In the rows, zero is written as 128.
Families of rows that turns and mirrors carry onto each other, the same ones carrying the whole set onto itself: the rest of each named row's family, in list order
5 families of 6 rows
Tilo: [133 131 119 123 131 157 110 134 114 143 129 113 133 120 128 139 109]
Lugel: [141 120 126 131 121 144  94 128 116 123 142  98 120 104 119 130 126]
fepu: [154 120 126 129 177 164 124 123 164 135 132 136 127 110  88 145 124]
fugu: [147 126 123 121 167 179 107 122 162 125 128 146 104 105  95 140 130]
bakit: [134 133 118 120 171 161 122 142 172 112 154 140 122 109  97 150 135]
katiz: [148 120 122 125 179 167 121 123 160 123 133 131 108 110  83 136 122]
vozit: [144 122 138 129 117 151 103 147 115 131 140 108 115 109 122 134 127]
puga: [136 128 121 122 178 150 124 145 164 120 148 129 132 103  84 155 138]
Mubu: [122 133 116 136 135 165 112 134 126 133 120  99 138 111 123 137 107]
bavo: [119 142 122 119 128 145 111 154 116 130 141 111 121 122 122 143 130]
Tati: [163 114 134 127 171 165 118 141 154 105 154 126 123  89  96 135 132]
kesi: [151 107 139 128 170 157 119 132 156 119 146 126 121  82  87 142 137]
ruka: [142 135 123 113 179 162 125 145 159 109 154 137 129 109  97 147 136]
pivoz: [128 141 114 129 127 156 108 124 130 143 125 112 129 119 130 130 114]
Sok: [133 135 114 127 131 152 103 115 122 140 126 110 123 128 121 132 116]
nazud: [122 140 116 116 125 136 100 138 125 123 147 109 130 125 118 143 133]
Mivok: [126 134 123 115 125 145 106 152 117 130 142 113 139 118 127 147 123]
lal: [143 117 116 132 171 168 106 140 154 110 142 122 102  82  89 140 134]
Bilo: [152 113 128 135 165 164 115 140 166 106 155 126 113  86  94 138 134]
madof: [150 123 119 134 174 177 124 120 166 126 137 136 112 103 100 135 121]
fad: [142 118 128 128 122 152 102 145 111 131 139 104 132 103 126 137 117]
ref: [111 138 135 111 122 157 107 140 130 124 135 115 142 112 124 143 126]
Zim: [144 131 110 125 166 160 103 149 169 111 144 136 115 112  88 155 136]
zez: [142 122 126 135 116 149  97 137 127 128 138 100 125  97 127 127 121]
miv: [143 119 134 134 112 157  96 145 134 121 135 104 141 108 120 139 114]
puf: [157 126 120 128 183 176 127 126 157 122 137 132 123 108 100 133 119]
Suge: [136 126 123 114 175 154 118 139 166 115 147 134 114 113  80 148 135]
ver: [141 136 118 135 130 158 111 139 119 144 125 109 118 130 122 135 113]
Runi: [151 110 130 125 170 156 113 138 160 110 148 124 109  95  79 138 133]
dabet: [120 140 120 118 120 140 101 146 134 126 144 111 135 114 127 140 131]

The rest of the family of Bilo: bakit, pivoz, madof, zez, dabet
The rest of the family of Tilo: katiz, Mivok, fad, Suge, Runi
The rest of the family of Lugel: Tati, ruka, Sok, nazud, puf
The rest of the family of bavo: fepu, vozit, puga, kesi, ver

Families of rows that turns and mirrors carry onto each other, the same ones carrying the whole set onto itself: the rest of each named row's family, in list order
8 families of 4 rows
fedan: [119 102 159 146 133 121 145 136 106 143]
Rere: [103 127 123 148 143 153 123 151 112 130]
ven: [101 119 123 145 148 161 129 137 115 122]
zop: [132 113 140 151 137 155 155 123 128 106]
piz: [ 97 122 136 120 120 126 150 121 103 129]
seloz: [112 130 123 143 116 135 139 140 136 106]
rodu: [ 98 124 128 139 144 148 126 145  99 139]
Deku: [139 132 139 159 125 137 142 154 123 122]
vulig: [115 117 131 109 122 127 140 117 127 140]
Kuleg: [127 115 120 130 132 153 152 113 124 106]
tabef: [119  92 155 148 141 135 151 119 116 128]
Faki: [119 115 125 116 125 137 139 114 141 127]
depos: [143 134 121 132 138 136 132 150 135 125]
Ninur: [118 118 131 114 127 135 154 113  95 132]
nulup: [132 134 130 115 137 123 136 144 107 148]
vasor: [101 115 127 131 123 143 152 113 125 106]
fom: [127 129 151 139 126 125 148 143  94 145]
gosa: [128 107 153 145 158 143 139 153 112 121]
vaka: [123 117 132 106 147 138 150 114 108 137]
kuga: [126 108 155 143 157 139 139 156 106 126]
num: [135 118 122 124 148 151 145 121 135 115]
Reben: [125 124 121 123 118 130 132 131 146 128]
muf: [129 109 152 160 130 123 136 151 122 135]
zubig: [ 95 117 127 136 148 155 132 132 102 131]
Fome: [137 134 116 143 121 139 138 147 130 113]
dusi: [121 128 128 116 116 121 130 134 132 142]
Ker: [106 136 130 134 110 119 139 147 113 129]
lag: [129 136 126 128 116 122 140 145 101 139]
lomis: [127  99 150 160 137 137 143 136 132 117]
Nabu: [120 110 151 131 137 143 162 113  96 129]
mok: [125 103 154 142 160 145 141 149 108 121]
metin: [124 105 156 140 158 141 142 149 104 126]

The rest of the family of nulup: depos, vaka, num
The rest of the family of Rere: ven, rodu, zubig
The rest of the family of Reben: vulig, Faki, dusi
The rest of the family of lomis: fedan, tabef, muf
The rest of the family of Ker: piz, seloz, vasor

Families of rows that turns and mirrors carry onto each other, the same ones carrying the whole set onto itself: the rest of each named row's family, in list order
4 families of 8 rows
vodal: [152 130 135 110 149 145 138 113 145 116]
Pepu: [149 100 122 110 125 139 121  98 117 101]
felim: [142 131 146 116 132 148 126 122 149 113]
nid: [131 131 138  91 162 123 115 146 125 107]
melu: [158  98 128 111 127 133 121  99 118 118]
mis: [130 139 133  85 163 132 118 139 124 105]
kade: [153 126 141 109 141 146 138 118 144 128]
lere: [129 142 134  83 156 133 117 140 127 106]
veva: [147 123 135 119 159 141 130 106 139 107]
Bope: [146 137 138 110 136 138 140 119 147 116]
Pem: [153 125 136 115 155 134 140 118 141 116]
mape: [153  94 138 112 115 145 115 124 126 112]
lasot: [134 108 126  79 129 130  96 127 103 106]
zukef: [154  91 132 103 123 139 111 109 122 127]
Liso: [150  98 127 101 118 138 113  98 121 122]
zabuz: [151 129 133 109 147 142 141 107 140 123]
romi: [137 104 135  87 128 124  94 135 105 113]
Tir: [123 144 131  85 150 123 118 133 126 102]
Lafon: [142 103 137  93 138 132 102 142  97 106]
kalov: [132 102 125  79 141 125  99 132 106 110]
Led: [127 110 124  75 129 126  99 129 108 109]
mem: [128 141 135  83 152 132 126 142 130 112]
nizup: [156 102 137 110 111 138 118 111 124 123]
sobe: [137 104 127  80 135 130  95 130 102 107]
tetiv: [131 137 130  85 164 129 127 137 125 109]
gar: [125 150 141  92 143 137 114 132 123 103]
Dapid: [133 110 124  84 132 120  97 116 100 105]
dabo: [136 132 141 100 171 132 114 136 116 106]
Sudep: [132 120 125  85 125 131 106 120  96  96]
gagi: [159  95 131 107 120 144 115 107 123 120]
Nudu: [157  98 128 105 119 143 116 101 122 118]
gilu: [152 130 139 110 145 147 137 118 147 119]

The rest of the family of dabo: Pepu, felim, veva, mape, Lafon, gar, Sudep
The rest of the family of romi: nid, melu, Bope, Pem, Tir, nizup, Dapid
The rest of the family of Led: kade, zukef, Liso, zabuz, kalov, mem, tetiv

Families of rows that turns and mirrors carry onto each other, the same ones carrying the whole set onto itself: the rest of each named row's family, in list order
4 families of 4 rows
neni: [150 132 102 122 130 139 130  98 106 140 141 151 123 121 116 115 119 110
 144 126 108 122 107 162 138  86 148 114 106 115 108 127 140 139]
futur: [116 164  98 108 121 130 139 112 106 112 115 155 136 131 119 126 130 115
 154 124 114 125 129 123 132 103 139 120 100 130 129 140  95 133]
pez: [130 134 110 119 108 142 125 122 133 155 111 147 124 141 121 113 103 106
 138 133 100 105 117 159 145  93 129 138 117 127 105 122 143 124]
Pazaf: [139 139 118 125 130 156 139 127 118 140 138 156 103 128 106 107 110 107
 157 126 111 105  95 159 134 116 138 137 109 129 102 114 114 131]
nezo: [130 118 108  97 132 143 111 120 133 117 107 132 143 109 111 153 111 136
 127 146 126 145 109 146 135 116 102 125 125 129 145 136 136 126]
dif: [134 115 131  96 116 126 119 116 105 126 112 116 127 125 109 124 126 115
 132 123 133 116 116 131 155 138 143 142 110 162  98 120 123 162]
dus: [136 124 132 101 124 143 142 115  99 115 103 125 120 143 112 136 143 134
 149 131 143 125  93 126 151 148 124 131 127 135 107 121 100 143]
mivir: [121 151 117 113 135 148 132 110 105 111 135 140 124 151 123 134 124 126
 155 118  83 133 114 132 123 113 125 116 115 118 126 151 111 117]
Lubub: [118 147 105 114 110 130 146 118 108 107 105 149 143 145 122 103 113 106
 143 122  92 130 114 140 115 121 130 117 112 124 126 125 107 133]
Vedof: [123 154  96 115 129 116 133 118  95 104 129 142 138 126 104 121 122 124
 159 121 110 123 134 122 133 105 130  98 122 138 123 128 113 135]
satod: [135 114 102 106 150 151 135 113 122 133 103 133 133 125 118 127 122 135
 118 133 140 121 104 126 160 151 132 128 127 149 111 113 118 152]
zomak: [134 107 126  98 127 130 118 135 157 118 114 130 136 116 116 159 126 137
 136 143 111 127 113 141 140 129 112 119 119 140 136 144 120 121]
Vovak: [136 128 125 107 122 152 114 111 121 117 114 126 121 133 110 129 132 130
 134 139 146 102 105 125 167 138 145 131 115 164 112 121 126 155]
Nup: [139 139 127 128 114 134 134 130 114 144 125 154 126 131 119 125 115 114
 145 140 100 102 103 170 143  81 138 133 100 128 122 117 137 132]
Tiku: [128  82 127 107 118 131 102 117 128 118 125 110 142 128 114 149 129 119
 132 128 114 120  96 132 141 125 117 113 125 132 129 130 123 120]
fup: [134  98 134  84 152 144 117 113 137 138 132 127 136 127 124 140 117 132
 151 149 119 121  90 150 145 120 110 130 107 123 125 135 119 125]

The rest of the family of pez: nezo, dif, Vedof
The rest of the family of satod: neni, Lubub, Tiku
The rest of the family of Vovak: futur, zomak, Nup

Families of rows that turns and mirrors carry onto each other, the same ones carrying the whole set onto itself: the rest of each named row's family, in list order
7 families of 4 rows
nalu: [120 154 129 112 133 129 121 121 140 124]
Dev: [129  95 134 145 139 120 143 145 128 142]
sir: [135 152 137 142 123 126 152 134 135 152]
tubub: [122 100 124 121 135 130 117 118 126 119]
sepu: [130 100 136 152 130 119 146 142 127 142]
dit: [121 157 129 116 135 126 119 125 146 129]
doba: [126 152 125 113 128 131 120 114 141 127]
turen: [130  96 131 150 141 121 140 139 122 144]
gen: [129  98 133 144 135 121 151 143 125 145]
vugud: [130 152 141 145 125 126 147 139 141 151]
dak: [135 148 144 147 128 125 142 138 135 158]
soko: [130 148 137 145 131 118 150 144 140 154]
fil: [132  98 138 153 135 117 137 136 121 144]
vata: [126  98 124 122 138 126 117 122 135 118]
bigev: [132 100 136 149 131 126 149 139 121 144]
bem: [120 104 126 116 143 127 112 126 135 118]
fera: [122 106 120 119 144 128 109 119 131 122]
zak: [135 155 132 138 130 113 150 133 131 152]
vob: [128 152 136 141 128 120 154 140 137 150]
Ked: [127 159 126 118 135 129 117 122 142 135]
Mer: [135 102 133 143 143 123 153 137 122 151]
pigo: [134 148 137 149 132 122 147 141 133 156]
dapat: [127 103 124 122 141 123 111 113 133 123]
zunes: [130 153 130 116 134 130 116 115 146 137]
zede: [121 100 125 115 140 131 118 126 129 119]
roba: [118 100 129 118 144 134 116 122 123 129]
Pibi: [117 152 128 113 131 125 113 120 130 130]
Zibu: [126 151 129 114 133 133 118 119 149 126]

The rest of the family of Zibu: sepu, vugud, vata
The rest of the family of turen: fera, Ked, pigo
The rest of the family of soko: Dev, dit, bem
The rest of the family of zede: nalu, gen, vob
The rest of the family of sir: tubub, doba, bigev

Families of rows that turns and mirrors carry onto each other, the same ones carrying the whole set onto itself: the rest of each named row's family, in list order
4 families of 8 rows
Rafud: [ 94 117 122 128 108 137 141 118 133 144 123 126 128 111 149 123 122 136
 147 117 144 118 138 141 112 143 139]
gomur: [102 128 111 128 137 145 141 132 106 137 131 121 140 125  99 121 133 145
 107 118 122 113 116 117 129 117 123]
noko: [118 162 122 126 127 144 141 124 128 151 125 126 133 122 118 136 133 140
 113 143 132 159 112 139 116 139 128]
Nunuv: [150 139 134 128 146 124 128 133 114 113 123 148 120 137 100 135 140 128
 119 149 116 123 114 107 136 139 126]
zazu: [149 141 136 139 148 123 126 143 124 117 135 146 122 145  97 135 144 129
 108 142 114 131 124 127 138 132 116]
Veve: [128 116 129 137 123 138 106 147 122 132 169 143 115 135 120 146 137 146
 125 123 139 137 111 128 119 139 130]
risi: [117 142 130 130 134 123 159 115 136 129  89 128 135 120 126 112 128 119
 130 136 121 112 149 138 132 136 127]
repi: [120  94 125 145 137 125 127 127 136 107 136 145 122 138 122 118 136 125
 126 106 130  94 142 120 135 136 136]
Reb: [148 137 133 133 109 111 127 124 154 130 127 154 118 127 136 133 131 119
 148 143 147 140 136 143 121 150 124]
nese: [121 156 126 116 124 146 135 130 122 145 118 130 137 109 111 150 133 134
 121 142 143 152 113 134 107 141 126]
Keto: [ 96 121 126 134 148 149 139 138 105 132 130 116 131 127 109 124 134 146
 107 115 112 109 125 123 129 124 132]
fizo: [129 103 134 127 113 134 115 145 121 131 159 137 112 132 118 133 145 141
 122 119 146 135 103 124 115 143 138]
tos: [118 145 131 130 140 122 148 113 134 127  94 129 140 129 118 121 118 105
 127 132 122 112 149 125 139 137 118]
niben: [ 93 115 127 135 106 135 138 128 151 144 131 118 133 111 130 127 126 135
 136 109 152 126 143 145 115 144 138]
nesob: [ 90 120 123 138 106 142 132 119 142 143 120 117 135 115 143 123 124 137
 138 116 147 121 141 132 116 134 140]
nibad: [148 145 140 128 146 119 133 137 115 102 131 146 132 143 104 130 139 123
 114 146 118 124 119 127 133 132 119]
mir: [109 123 116 128 135 147 144 131 107 143 128 113 140 129 109 115 132 152
 105 115 112 115 118 129 134 126 131]
ged: [122 163 128 116 120 136 130 130 127 150 117 121 128 120 114 137 126 135
 126 151 142 155 118 136 113 132 124]
Migi: [ 96 113 118 138 111 142 133 125 143 160 127 125 119 113 141 127 127 141
 141 112 142 125 141 139 117 143 138]
zezal: [140 129 141 133 121 116 117 125 158 120 120 145 109 132 137 134 130 114
 146 139 149 137 143 139 119 151 136]
kupab: [122 168 123 122 115 141 127 131 125 153 122 132 124 118 119 130 131 139
 128 144 131 156 114 135 118 146 122]
Pak: [123  98 136 148 128 113 131 130 143 114 136 135 117 139 118 113 132 129
 132 117 124  96 144 118 145 140 138]
Lekub: [125  96 136 139 130 117 124 138 130 110 132 145 117 133 128 122 132 125
 141 115 128  89 149 127 135 136 129]
liduf: [ 99 127 121 128 136 147 141 130 113 129 132 113 135 118 100 122 141 147
 118 105 114 114 121 112 130 131 120]
Bivo: [124 111 122 131 117 139 109 145 132 130 158 137 110 129 119 135 146 154
 125 125 149 137 110 132 110 131 141]
Bam: [145 127 140 137 115 111 125 131 152 128 121 152 120 130 129 141 124 116
 136 152 153 134 136 141 122 152 144]
dazo: [121 149 132 136 138 115 155 118 135 123  98 129 144 121 122 116 120 112
 130 126 116 122 142 135 131 138 114]
sif: [123  90 136 145 141 120 138 130 131 110 136 139 126 137 127 127 135 125
 127 114 126  93 147 132 133 129 135]
Rif: [115 151 127 137 139 125 152 115 144 126  95 128 141 117 111 129 120 123
 132 138 121 112 155 128 136 139 126]
guma: [152 136 129 123 151 118 125 138 122 114 132 149 115 143  93 133 138 123
 114 141 124 128 118 124 132 135 119]
supe: [123 109 127 132 118 146 111 145 122 139 161 142 106 135 124 143 146 153
 125 132 143 126 119 132 120 137 142]
fakag: [135 135 142 139 121 113 122 131 149 119 130 157 110 127 137 143 134 114
 150 144 146 133 144 139 117 148 125]

The rest of the family of ged: gomur, repi, tos, nesob, zezal, Bivo, guma
The rest of the family of zazu: Rafud, mir, kupab, dazo, sif, supe, fakag
The rest of the family of fizo: Nunuv, nese, niben, Pak, liduf, Bam, Rif

